One vector is turned by the same rotation once a step. Each row is the vector after some number of steps, and that number follows the row.
The counts run from 0 to 1284.
[ 13 -11  18 -32 -24   7   8   9  19  -3  22  -8   1   7  -5  21   8  -9
   8  -2 -10 -13   2 -14 -37   0 -14  -3 -10  28 -13  -2  22 -21 -12   2
  -3  -2   1   8  -2  -9  25  11 -11   4   2 -28  -7   1  -8 -12 -19   9
 -21   6  -5]  1241
[ -8  -9  12 -12  -7   1  -4   2  32  10  13  -5  -3 -13   5  28   6  -4
   8  -1 -30 -16  -5 -15  -7   9   0  27 -18   2  -2   0  -6  -8   5  -7
   8  -2  24  17  26   8  34  15 -10   3   9  -9  -3   3 -11  -2 -14  24
 -11 -22  -4]  471
[  3   5  13  -5   2   7  -3  11 -13  11  12  24  11   2 -11   9  -5   3
  17 -25 -41   1  -1  19   6   5  -4  14 -28  10   7   3   2 -18  13  -2
  -5  -1  12  -5  -8   1  32   0 -21  14  27 -10 -11  13 -15 -20   9  -1
   7  10   8]  69
[ -4  -1   2   7 -15  24 -13  13   4  12   8  23  12  -5 -18   0 -14 -15
  10 -17 -34   6   9  19 -10   4  -6  -5 -34  13  -4   6  -7 -31  25   3
 -13   0  25  14 -12  19   8  -2   0  -6  -7  10 -19  18 -11  -5   9   1
   0  10   9]  402
[ -4   7 -14 -29  10 -34   7   6 -15  -9  35  15 -12  -7  -6   0   6  15
  12  15  -8  11 -14 -11  -4   4  -8  19  20  10   6  -2  17  17   8 -10
  22 -18  -6   4  -8  -4   5 -11  -5   0  12  -3  -4   3  -5 -12  15 -28
  22  -7 -13]  1090
[  2 -19   2 -21  -8 -16   0  -6  38   8  16  -3  -6  -8  13  -2 -17  -3
  -6  17  -5 -12   0 -12   8  14 -19  11  13 -10   4   0   8  16   9 -13
   3  -2  18  42  15  -4   5   5   7   3 -21  18   0   0   6  14  -4  10
  -1 -34 -11]  584
[ -1 -11  -8   3  -7   1 -11   2   0  -2  13   6 -20 -28  -8  -2 -26  -8
  17   5  -1  20 -10   7  17  -4   3  26   0 -21   8  10 -24   0  18   6
   8 -26  18  27  12   2  -5  -2  22  -5  12  -2   0   7  -7 -16  23 -12
  15  -6 -22]  59
[  3  -1   7 -30   2 -34  25   3 -12  13  21 -14 -17  -3   3  -5  12   4
  17   3  -2   9  -7  -8  17  -1 -19  10  17 -10  14  11   9   5  10  -5
  11 -20   7  11   5 -22  14   0 -10  14  23 -20 -20  11   4 -12   5 -12
   0 -26 -12]  213
[ -7  -2 -11 -18  -3 -17   7  -1  -3  16  23   4  -2  -7 -13 -27   5 -11
   7   8 -11  28   6   4   8   3 -29 -14  11  -1  18  13  13  -4  21  -6
   1  -2  11  20 -10  17 -14 -22   4   7  -9  19 -28  21   8   7  19 -22
   7 -22  -3]  985
[-19   5  -4 -25   6 -31   9  11  -4   6  11  -3  -5  -7  11  20   9  -2
   4 -11 -41  -6 -15 -15  -6  13  -4  21  -6   8  -5 -10   4  -9  13 -10
  17 -17  17   3   3 -11  32  10 -14  -7  15 -13 -21  20  -7   1  -3   6
  -4 -29  -1]  911
[  0 -13  -7 -39   2 -28  25   3  -7  -2  12   9 -13  -2  -2 -11 -13   1
   4 -17 -23  18  -5  12  -9  -2 -29  -6  13  -9  -1 -11  23   1   4   3
  10 -11   1  18 -15 -33  25  -5  -1   5   9 -11  -6   3   1   1   4 -11
   8  -7 -10]  684
[ 18 -15   1 -20   0   2  -1  -3  13  -6  24  36   6   6 -13 -13 -28  14
   0  -2 -15   1   5  29 -15  10 -25  -9   3   9  -5   0  32   7   4  -5
  -8   7   5  22 -21 -13   5  -5   0  14  -9  17  10  -9  -3   0   9 -14
  25  18  -6]  1125
[  9  11   7  -4  -8   8 -10  20 -20   2  24  22   6   5 -24   6   0   0
  24  -9  -7   6   0   7 -10   0   1   5 -13  24   6   9   5 -25  12   4
  -5 -10  -2 -11 -17  12   0  -6  -5   1  18 -20 -14  10 -15 -34  16 -14
   5  28   0]  1270
[ 16 -15  16  -6 -19  30  -5   0  23   3  19  20  13   0 -20   3 -20  -4
  10  -6 -17  -8  14  16 -23   1 -14  -6 -27  17  -8   7  15 -18   4   5
 -16  11  16  17  -9   9  14   1  -2  10 -12   3   5  -3 -10  -5  -7   4
   2  28   0]  1069
[ 13 -11   9 -21   6 -13  -5  -7  27   8  35  15   4   1   2   3  -6  22
   7  24   1 -21   0  -5  16  16 -10  23  18   6  16   6  20  31  -1 -19
   6   3   2  18  14   3   3   0  -8  23   4  14  12 -11   0 -12   4  -6
  16 -14  -8]  153
[ -1  -5 -11 -19   8  -6 -19  -4  -3 -11  10  29  -8 -21  -2   4 -18   5
  13 -11 -33  12 -12  14  13   6   0  33   4 -13   9 -11  -6   9   8  -1
  23 -13  -4  17   7   1  23  -7  10   1  24  -1  11   0 -16 -15  22  -4
  26   3 -10]  124
[ -8   2 -18  -1   2 -10 -21  15 -11 -12  10  36   0 -15   1   9 -36  10
   3  -4 -24  -8 -15   3   3  16   9  25  -8   4  -8 -14 -12   1  19 -10
   4 -21  11  16  -7  -8  -1   9   8 -15   7   6   2   1 -14 -19  22  -9
  24  10  -9]  1229
[ -5   1  -9  16   1   2   3   8   2  -2  33  18 -13 -15  -6   5 -21  12
  12  24   8  -4  -8  -4  -3   8   8  15  -8  10 -14  18  -5   1  28  -4
  -9 -14  36  20   3  -7 -17  10   4 -10 -15   8  -6   4  -3 -15  19 -26
  24   3 -15]  1197
[ -1  -7   9 -19 -17 -21   4  11  27  17  19 -11   0   5  13   6 -14   2
  -7  18   4 -30  -1 -24  -4  17 -18  -7   4   7  -4  -1  11  -5  13 -17
 -12  -8  21  32   1 -14  -9  17   2  -5 -22   1 -16   3   7   4 -10   6
 -19 -29  -4]  145
[ 11   1  19   1 -27   6 -20  23  11  18  -1  -1   6   5   7  18 -22  -7
   4  -6  -2 -33   1  -8   5  13  -3  11 -21   7   4  -1 -14 -21  13 -11
 -17 -14  18  21   6  -8  -4  23   8  -3   5 -14 -16   6  -7 -23   1  15
 -23  -1   1]  672
[  1   0   4   8   1   7  12   7 -11   3  32  12 -16 -15 -11   5  -4   9
  30   5  -3   6  -9   6  10  -7   8  32 -11   0   5  24  -7  -2  22   2
   2 -15  22   2  10  -9   9   4  -6  12  23 -19  -4   5  -9 -30  16 -18
  21   8 -18]  766
[ 20  -6  21  -2  -9  23   2   0  10   6  39  21   5   5 -26   1  -2  11
  25  16   5  -3   7  11  -6  -3  -6   9 -11  21  10  25  18  -2   2   6
 -12   6  11   3   3  18   1  -8 -14  24   6  -3   4  -2  -6 -23   7 -19
  14  23  -6]  598
[ 21   1  30 -31 -16  -9 -11  10  14  18  19  -5  15  19  -6   9  16  -2
  14   2 -11 -15   9  -7  10  10 -20   7   3  16  26   2  15  -5 -10 -11
   1   2 -16  -2   3  16  15  -3 -16  18  21 -13 -12   7  -6 -18  -7   5
 -23  -8   9]  275
[ -9  -4   6  20  -6  11   7  13   0  14   9  13   3  -8   2   6 -23  -2
   4 -11 -21 -13  -2   7  -5   7   4   7 -29   4 -14   9 -10 -25  31  -4
 -17  -9  47  22  -1 -14   9  20  -7  -6  -8  -4 -19  13  -7  -9   3   2
   2   0  -3]  905
[  1  -1  -5 -10  -6 -13  -7   6   1  -9  23   1 -23 -23  -4  15  -7   1
  21  20  11   5 -16 -15   7  -2   7  38  16  -2   4   7 -10   6   6  -1
  18 -29   1  14  16  -7  -3   3  18  -8  18 -18   7  -1 -11 -29  15 -14
  12  -2 -26]  326
[ -7  11  11  13  -9   6 -18  18  -4  27   1  12  14   0  -7   2 -11 -12
   8  -8 -23  -6   4   5  19  13  -4   7 -29   8  11   9 -15 -20  32 -12
 -13  -7  24  10  -4  23  -3   3  -2   0   7   7 -33  21  -4 -13  12   4
  -7 -11  13]  1108
[  6  12   6 -24   7 -32  17  12 -26  10  26  10  -2  17  -5 -10   0  16
  12   2  -1   1  -5  -2  12   6 -17   0  15   7  10   7  22   6  16 -15
   3 -14  -1   1 -17 -17  -3  -3 -16  11  14 -10 -22   9   3 -16  17 -29
  10 -11  -3]  215
[ 14  -5  12 -16 -18   3 -27  12  10  -6   7   8   1  -9  -2  29 -12  -5
  15  -3 -10 -16  -8  -9   1   5   7  35  -7   2   5  -9 -12  -8  -7  -1
   8 -18  -5   7  15   1  19  11   7  -1  28 -28   9  -4 -20 -36   0  12
 -10   6  -6]  65
[  5  -7  17   4 -20  15 -25   7  26  14  12  -8   2 -15  -6  17   0 -15
  17  12  -4  -9   5 -12  11   4   4  28 -13  -1  18  16 -23  -8  10  -5
   1  -6  11  19  26  30   1   7  10   1   9  -3  -6   8 -11 -20  -1  16
 -15 -12  -4]  0
[  4  11  18 -16   8 -23   6   6  -7  20  27  16  10  20  -4  -5  10  16
   9   4 -16 -10   0   2  15  17 -20   2   5  17  22   9  29  10  12 -21
  -2   4   5  -2  -7   9   7  -8 -30  23  13   7 -19  11   1 -10   9 -15
   2 -17   8]  1149
[ -9 -17 -10  -6   4   8   4  -8  24  -7  24   3 -18 -33  -3  12 -12   0
  16  10 -16   7 -15  -4  -7  -1   5  35  -6 -10  -9   9 -11   9  11   6
  15 -13  27  25  23  -4  19   7   6   1   2  -4  14   0 -10  -5   2  -2
  21 -11 -25]  529
